Turns, then the turns between two rows, first turn first; the first pair answered:
K211:
8 -13 13 -19 -15 5 7 2 -27  ->  22 -25 11 -17 0 10 3 10 -18
-13 1 -16 -20 -12 2 13 5 -1  ->  -7 -5 -12 -23 -12 5 10 5 -6
-9 4 7 -5 9 -6 4 -1 -13  ->  -5 -1 8 -7 10 -6 2 -2 -12
-2 3 11 -17 -18 -10 -5 -6 -12  ->  11 -12 10 -18 -9 -8 -12 -3 -12
K616:
-5 11 -7 4 12 -7 -8 3 18  ->  8 3 -11 8 7 -6 -13 -4 17
0 6 3 13 -8 -3 5 -24 -11  ->  -15 13 6 9 -1 -2 8 -14 -6
-20 10 -18 2 -17 -3 7 -14 8  ->  -25 11 -18 2 -4 0 6 -3 20
K733:
4 -15 -18 11 24 -5 -10 29 14  ->  -19 17 -23 29 -13 -8 16 6 -3
11 -15 -2 0 1 -4 -9 8 5  ->  2 -2 -11 16 -3 5 8 6 1
-13 9 -6 13 10 13 12 9 -4  ->  -16 9 5 -10 -16 -9 -5 -9 -11

(2 to 4 turns a pair)
-12 -7 17 -25 20 -5 -9 21 -2  ->  -19 6 6 -2 25 9 6 24 5 => K211 K733 K211 K616
3 -4 -1 24 20 17 9 26 1  ->  5 6 -11 40 6 14 7 10 7 => K211 K616 K211 K616
-16 6 -9 23 -5 20 31 -2 -7  ->  20 -37 4 -13 4 -3 -17 -1 7 => K733 K211 K211
5 -3 6 5 -17 20 27 4 -32  ->  4 -17 24 -34 7 -2 -11 15 -11 => K616 K616 K733 K733
5 -7 0 7 33 21 9 18 0  ->  -29 14 19 -23 6 -4 5 2 -12 => K211 K733 K211 K616
15 -41 17 -13 36 -6 -16 4 13  ->  11 -35 15 -4 44 6 -4 13 12 => K733 K211 K733 K733
-6 4 16 -21 -21 3 -3 -22 -14  ->  -4 12 1 6 -13 26 22 -12 -18 => K211 K733 K733
-18 8 6 -6 3 21 27 22 -21  ->  -18 3 3 -4 18 22 21 29 -12 => K211 K616 K211
-11 -11 25 -28 13 -1 1 18 -4  ->  -4 -13 20 -19 15 10 10 24 -11 => K733 K733 K211 K733
0 -16 12 -15 27 -2 -18 16 25  ->  0 8 4 6 -36 -8 9 -28 -10 => K616 K733 K733
-12 -11 12 2 18 16 11 21 -5  ->  1 -17 4 10 22 18 4 20 5 => K211 K616
43 -41 5 -25 -6 -19 -26 -11 -2  ->  -38 39 -3 10 -22 3 41 -3 -15 => K733 K733 K616
21 -17 -9 25 29 19 1 14 26  ->  -26 22 -2 10 21 -7 -10 2 45 => K211 K733 K616 K616
-4 4 1 -6 28 5 -3 19 9  ->  -23 29 2 -8 0 -7 3 0 2 => K211 K733
8 -11 1 -16 -19 -18 -11 -23 -19  ->  26 -25 -10 -1 13 -8 -19 -4 4 => K211 K211
16 -9 -7 -12 -10 -27 -30 -22 22  ->  -32 21 5 -21 2 -24 -15 -5 23 => K616 K616 K616
-28 39 -11 17 9 -2 0 19 9  ->  39 -9 -19 16 -13 -11 -23 -7 0 => K616 K616 K616 K733
-6 -3 9 -9 41 34 21 46 -4  ->  21 -15 -5 8 43 33 8 36 9 => K211 K616
11 0 0 8 -3 11 20 1 -20  ->  16 -4 4 3 -13 2 12 -8 -22 => K733 K211 K733 K733
-12 -21 16 -16 41 5 -14 27 15  ->  -36 10 7 9 30 21 18 25 8 => K733 K211 K616
-42 17 14 0 -6 8 8 3 -6  ->  -17 12 -1 32 -12 24 16 0 -4 => K733 K733 K616 K733
-15 25 13 7 -6 7 24 -11 -21  ->  -23 22 22 -18 -2 -10 2 -12 -11 => K616 K733
-24 5 -8 7 36 11 7 23 3  ->  32 -29 -16 18 5 6 -7 -9 -10 => K616 K616
-14 -11 -8 4 22 22 -5 25 5  ->  -32 5 4 -23 -10 -5 -13 -2 -6 => K211 K211 K733
